[[ 47  65  26  -6 -28 -28   1]
 [-27 -35  13 -82  75 -45 -23]]
->
[[  1  47  65  26  -6 -28 -28]
 [-23 -27 -35  13 -82  75 -45]]

[[-62   4 -14]
 [ -6 -41 -82]
 [ 22 -23   0]
 [-49   5  26]]
->
[[-14 -62   4]
 [-82  -6 -41]
 [  0  22 -23]
 [ 26 -49   5]]

[[ 42  45 -23  48  47  41  50   7  37 -26]
 [-72 -71  47 -69 -72 -71 -66 -96 -84  50]]
->
[[-26  42  45 -23  48  47  41  50   7  37]
 [ 50 -72 -71  47 -69 -72 -71 -66 -96 -84]]

[[-14  49  -4  26  27  48  -5 -32   7 -24  14  36]
 [-17  17  37  25  22  12  12  18   5   3  20  -1]
 [  2  19  10  47  -3  12  -4 -35   5 -11  45  38]
 [-10  23  -6  45  -7  24 -16 -46 -10   0  54  47]
 [-18  56   8  20  38  80   7 -48 -29  17   2  88]
 [ 11 -13  14   0   7 -14  -7   7  13  -6  -3 -23]]
->
[[ 36 -14  49  -4  26  27  48  -5 -32   7 -24  14]
 [ -1 -17  17  37  25  22  12  12  18   5   3  20]
 [ 38   2  19  10  47  -3  12  -4 -35   5 -11  45]
 [ 47 -10  23  -6  45  -7  24 -16 -46 -10   0  54]
 [ 88 -18  56   8  20  38  80   7 -48 -29  17   2]
 [-23  11 -13  14   0   7 -14  -7   7  13  -6  -3]]

[[ 47  11 -90  -6 -14  61 -64 -95]
 [ 15   8 -38 -18 -14  41 -18 -50]
 [ -8   4   8 -36 -15  41  32 -17]
 [ 27  11 -55 -29  -6  86 -19 -65]
 [-15  -6  41  -5  18   3  40  47]
 [ 30  11 -60 -21   2  84 -27 -61]
 [ -3   5 -10 -21 -20  18   4 -30]
 [-13  -7  35  -1   2 -17  29  31]
 [ -4  -2   7   9  -2 -24  -2   8]
 [ 20   6 -36 -15   1  56 -13 -38]
 [ 30   5 -51 -14 -20  45 -28 -68]
 [ 25   8 -56   5  -5  25 -47 -51]]
->
[[-95  47  11 -90  -6 -14  61 -64]
 [-50  15   8 -38 -18 -14  41 -18]
 [-17  -8   4   8 -36 -15  41  32]
 [-65  27  11 -55 -29  -6  86 -19]
 [ 47 -15  -6  41  -5  18   3  40]
 [-61  30  11 -60 -21   2  84 -27]
 [-30  -3   5 -10 -21 -20  18   4]
 [ 31 -13  -7  35  -1   2 -17  29]
 [  8  -4  -2   7   9  -2 -24  -2]
 [-38  20   6 -36 -15   1  56 -13]
 [-68  30   5 -51 -14 -20  45 -28]
 [-51  25   8 -56   5  -5  25 -47]]

[[  45  -11   20   -4  -31  -52   58    6]
 [ -20   14   15  -80   14  -46  -15   31]
 [ -12    9    5   32    8   16   25  -83]
 [   0   92   42   -6  -31  -16    5  -32]
 [-103  -62   34   -2   77   -8  -31  -23]
 [ -38   20    1   -4   22  -46    4   20]
 [ -42   15   66  -68   28   19  -24   56]]
->
[[   6   45  -11   20   -4  -31  -52   58]
 [  31  -20   14   15  -80   14  -46  -15]
 [ -83  -12    9    5   32    8   16   25]
 [ -32    0   92   42   -6  -31  -16    5]
 [ -23 -103  -62   34   -2   77   -8  -31]
 [  20  -38   20    1   -4   22  -46    4]
 [  56  -42   15   66  -68   28   19  -24]]
---
[[ 53   0 -89]
 [ -5  37  79]
 [ 69 -22 -82]]
->
[[  0 -89]
 [ 37  79]]

[[ -1  16   7  18 -13]
 [ 14 -97 -32  26  41]]
->
[[ 16   7]
 [-97 -32]]

[[ 76 -64  60  76]
 [-11  98  41 -11]
 [-45 -37 -77 -45]
 [-50 -28 -79 -50]
 [ 75 -46  69  75]]
->
[[-64  60]
 [ 98  41]]

[[-55  31  77 -10 -99]
 [-55  25  -4 -51  23]
 [-19 -72 -46  89  -1]
 [ 41  -8 -67 -37  21]
 [ 21 -20 -34 -23  43]]
->
[[31 77]
 [25 -4]]

[[ -96  -40   26  -33]
 [ -48   97  -15 -112]]
->
[[-40  26]
 [ 97 -15]]

[[  -3 -105  -33]
 [  78  -46   13]
 [ -65  -23    7]]
->
[[-105  -33]
 [ -46   13]]

[[ 84 -61  53 -39 -61]
 [-64   4  -8 102   4]]
->
[[-61  53]
 [  4  -8]]

[[ -78  -51 -114]
 [ -55 -108  -24]
 [  30   57   26]]
->
[[ -51 -114]
 [-108  -24]]
